In the data rows, the value 128 means zero.
Every row has a hidden score from 0 to 12. What is each row's score? 6 is about the middle.
161 80 180 98 141 111 98 113 9
89 109 136 121 131 144 121 101 5
139 93 161 111 140 158 105 114 7
130 107 122 101 151 147 143 140 10
109 101 134 79 157 170 96 90 6
142 92 177 124 143 128 88 101 7
124 137 117 121 135 155 111 143 5
112 111 136 93 138 134 111 71 2
122 148 117 137 125 154 131 133 3
133 107 136 104 158 156 138 133 10
156 156 99 140 55 0 85 202 3
125 90 156 108 137 169 115 118 8
75 192 44 200 118 118 184 94 0
96 178 56 207 119 103 186 122 0
151 91 154 109 139 171 150 125 9
150 108 137 96 165 157 115 131 9
165 111 176 128 110 64 135 126 6
148 106 147 105 145 124 136 131 9
114 120 131 106 144 166 104 134 7
144 129 135 113 120 107 141 157 8
117 105 153 106 141 116 99 83 5
147 111 143 107 137 126 135 131 8
152 144 109 147 55 2 103 213 6
119 113 141 113 139 128 107 100 5
134 78 178 127 137 154 99 102 7
173 114 180 140 109 60 138 141 8
106 162 108 180 151 144 123 148 6
95 155 95 133 104 84 176 75 0
138 91 143 103 149 161 122 120 9
146 94 147 93 152 161 132 131 10
112 110 135 110 131 122 108 87 3
73 183 82 155 136 160 137 85 0
212 106 171 109 131 121 124 125 6
134 128 126 106 122 134 145 152 7
99 187 62 146 99 77 169 91 0
153 131 132 117 127 112 139 157 8
124 118 128 106 152 171 131 137 9
112 125 122 127 136 125 129 96 3
99 121 123 118 137 140 111 81 2
126 98 146 114 149 156 101 118 8
125 160 104 172 129 134 126 168 5
135 95 178 124 146 129 78 95 6
129 95 150 102 151 154 103 120 9
153 96 160 105 156 138 83 116 8
136 100 162 137 124 113 155 137 10
75 205 48 206 78 56 202 125 0
149 99 145 98 151 159 118 122 8
114 134 101 146 136 133 162 114 4
109 112 131 104 152 156 102 122 8
131 99 173 130 144 133 87 98 6
141 166 108 141 78 115 113 189 2
119 115 125 131 140 129 119 135 8
145 90 175 151 144 125 95 140 11
113 122 123 115 137 149 112 116 5
116 110 138 92 140 134 112 77 3
112 89 179 126 144 127 82 85 6
193 71 191 65 121 115 139 102 7
118 77 173 141 135 159 116 116 9
105 125 123 118 144 131 124 89 4
132 121 126 109 136 99 139 150 10
129 96 145 104 141 162 106 121 8
157 99 156 99 143 112 137 139 11
103 170 101 167 132 151 134 141 3
140 161 101 112 60 114 103 165 0
104 125 130 116 136 140 109 95 3
97 137 118 120 130 175 108 125 3
115 194 69 184 100 136 133 156 0
152 93 155 112 135 171 144 128 8
148 95 158 114 142 160 105 117 7
162 119 145 108 124 81 134 137 7
137 106 138 107 153 158 134 127 9
145 141 121 129 123 126 136 179 8
170 135 109 113 76 35 147 184 6
170 107 168 108 151 116 71 102 5
164 117 161 152 124 79 143 160 10
123 191 81 197 97 125 133 173 0
136 151 112 168 110 123 130 176 6
94 184 81 198 132 134 155 135 1
116 121 144 135 139 120 103 113 6
136 88 157 112 145 160 99 112 8
145 105 158 121 130 93 130 128 9
153 112 120 122 124 63 128 178 12
135 92 179 124 145 123 74 92 6
142 184 92 168 79 117 160 162 0
146 100 146 107 144 154 140 128 9
168 165 112 145 65 89 114 214 3
108 163 77 150 103 96 211 89 0
120 118 134 112 135 135 111 104 4
174 95 173 119 120 121 142 114 6
84 204 68 222 118 128 160 139 0
143 102 146 101 148 152 133 120 8
85 200 66 214 120 127 161 135 0
135 156 110 158 126 131 127 165 5
159 112 153 144 133 90 142 166 12
131 110 144 107 128 104 122 96 4
158 105 146 127 145 147 145 153 11
119 104 154 110 138 145 97 101 5
142 168 101 183 123 116 121 183 5
100 163 107 158 132 164 139 125 2
138 151 118 153 122 132 120 165 5
96 89 137 122 144 178 161 129 11
108 136 117 140 122 159 134 128 4
178 105 182 133 104 94 136 120 5
119 101 149 115 146 161 92 113 7
109 111 137 105 153 158 104 126 8
117 147 112 133 123 154 139 163 6
136 155 114 140 71 113 114 191 3
123 99 157 114 145 160 97 109 7
106 146 117 137 145 153 125 137 6
132 96 168 93 142 129 91 94 6
136 156 108 134 132 147 117 129 2
84 187 48 209 121 112 189 119 0
109 171 100 196 162 136 119 156 6
136 112 136 93 146 160 119 148 9
135 94 156 106 143 156 97 117 8
122 187 73 176 82 133 151 156 0
131 174 102 162 105 107 162 151 2
140 93 177 130 144 132 94 98 7
115 107 148 105 141 116 90 87 4
108 116 134 106 147 146 106 117 7
141 137 126 121 114 141 130 137 3
140 93 163 105 143 151 92 110 7
168 164 105 137 54 70 106 213 2
103 132 117 136 120 168 137 132 4
136 98 140 97 147 167 116 123 8
122 203 65 212 86 122 133 173 0
120 113 136 109 134 123 116 83 3
100 165 72 158 100 111 198 86 0
116 127 123 110 131 167 145 151 8
147 165 103 176 121 113 111 186 5
155 130 124 99 127 111 133 161 8
87 172 92 188 128 150 159 133 2
148 108 118 38 163 149 107 88 5
121 122 127 111 151 170 106 135 7
142 104 142 129 139 153 115 156 10
151 113 145 118 126 94 147 138 8
122 101 154 124 151 154 98 110 7
66 188 60 202 78 83 206 113 0
172 97 177 106 120 78 140 131 9
138 185 78 173 73 118 156 166 0
99 125 120 125 151 129 132 80 4
120 107 143 98 132 109 112 73 3
98 127 119 122 145 170 119 136 7
133 94 152 82 122 99 123 79 4
